In the rows, zero is written as 128.
One turn moves each row of this set onto another row. After a few examples, where does it send each row asked below?
betol: [106 133 127 132 121 101 150 127 129 151 122 151 129 109 143 158 138 103
 120 107 150 130 126  88 122 134 108 126 144 150 109 122 123]
miz: [152 128 136 128 124 119 165 145  97 102 113 121 108 124 143 154 146 130
 144 141 149 154  90 126 121 108  96 109 126 117  76 124 153]
Rido: [113 142 102 134 142 141 149 132 132  99 125 135 127 122 140 100 148 120
 112 168 148 153  87  90  87  97 128  98 135 140 111 132 134]
Tise: [125 142 148 134 151 111 114 111 149 128 145  97 113 122 141 132 155 118
 128 131 125 127  96 121 151 130 140 140 119 122 130 135 113]
pakad: [169 146 122 136 137 128 148 126 131 146 112 112 106 118 126 143 139 118
 140 160  99 136 108  80 116 109 113 141 142 126 102 118 145]
mar: [158 159 147 119 159  90 151 132 129 104 103  98 141 131 152 133 149 124
 123 127 141 131 111 133 119 114 110 120 133 133 133 131 102]
Difef: [119 120 119 127 119 149 129 127 119 132 128 135 113 107 121 139 147 124
 145 123 152 142  87 124 114 137  85 117 170 115 126 157 120]
romol: [126 113 111 156 137 139 147 116 131 127 123 143 106 124 147 143 152 105
 108 143 112 133 106 100 145 120  77 104 129 128 100 136 155]
Tun: [144 141 110 132 144 123 135 127 119 104 126 121 107 116 117 138 147 111
 141 184 131 142 131 139  80 107 117 108 147 101 132 129 135]
kef: [126 152 118 119 160 125 169 141 138 139 128 133 130 108 173 165 132 136
 135 133 112 155 110  92 117 130 114  95 127 136  98 139 115]
Tufu: [118 131 123 142 128 134 152 128 143 118 130 110 124 135 127 121 135 123
 146 171 159 137  98 146 151 119 114  63 136 111  99 125 147]
moze: [136 164 137 132 106 164 148 147 129 110 106 124  95 112 145 122 153 117
 117 125 152 122 109 126  92 118 126 105 105 140  96 139 146]
kobu: [106 129 129 132 133 127 135 122 142 139 131 130 122 137 142 134 136 124
 131 164 132 143 139 115 100 126 120  45 142 146 146 127 138]
fomod: [149 138 114 140  94 163 127 113 140 130 122 127  86 145 124 143 132 127
 129 152 109 152 104 115 124 123 113  91 143 116 136 120 138]
reva: [152 158 123 103 140 109 154 118 126 131 101 102  99 135 146 148 136 138
 144 118 140 148 114 103 117 117 158  96 110 134 114 114 140]
kapi: [128 128 133 149 118  97 148 132 130 122 151 131 143 116 155 133 158  99
 118 122 164 136  82 132 129 108 116  90 142 126 118 113  97]
Vune: [123 153 133 129 146 111 143 126 135 107 138 135 138 129 116 133 129  98
 142 160 149 126 138 116 128 121  75 140 154 138 105 125 129]
tagif: [113 160 114 129 101 143 150 145 124 114 131 117 139 125 164 130 148 145
 126 147 129 132 112  97  93 149 107 138 144 127 114 142 114]
Bupa: [141 154 123 122 122 123 146 128 124 145 140 110  80 137 107 118 125 138
 156 124 156 142 107 134 131 117 126 143 125 118 115 139 125]
Kagas: [117 155 150 109 147 122 140 144 143 126 113 106 132 136 138 141 150 151
 143 142 158 126 134  83 127 107 110 145 122 143 112 146 122]
muko: [135 143 194 135 125 129 138 127 134 130 125  94 114 128 136 122 135 120
 126 160 134 146  92 120 158 114 122  91 139 150 126 132 129]
niz: [106 145 155 135 118 105 135 126 140 121 147 128 123 147 134 143 153  90
 106 163 126 155 114 131 145  89 122 128 131 138 127 110 121]
Kuf: [110 151 100 126 135 128 152 127 138 122 131 167 108  97 139 140 127 122
 109 116 122 162 101 113 120 115 130  77 137 141 138 127 136]
Zap: [123 144 153 133  93 142 135 137 136 129 146 110 107 124 125 121 133 144
 135 149 173 142 133 111 118 101 150 100 109 125 135 114 146]
zut: [137 143 161 130 122 125 142 132 136 148 143 104 126 127 132 112 146 123
 135 129 145 159 110 153  90  95 113  94 130 139 157 132 119]
keluz: [157 158 141 122 131 145 154 162 135 138 125 144 114 114 137 157 113 122
 120 135 118 144 134 116  93 132 145  90 130 138 129 119 137]
lepub: [ 90 147 116 130 126 120 139 120 136 100 134 135 126 114 144 128 160 116
 116 154 173 115 121  95 157 101 121  86 140 128 121 131 122]

Tufu goes to Bupa
muko goes to Tise
betol goes to kobu
And these:
miz goes to Difef
kef goes to Kuf
lepub goes to Zap
moze goes to tagif
zut goes to mar
romol goes to fomod

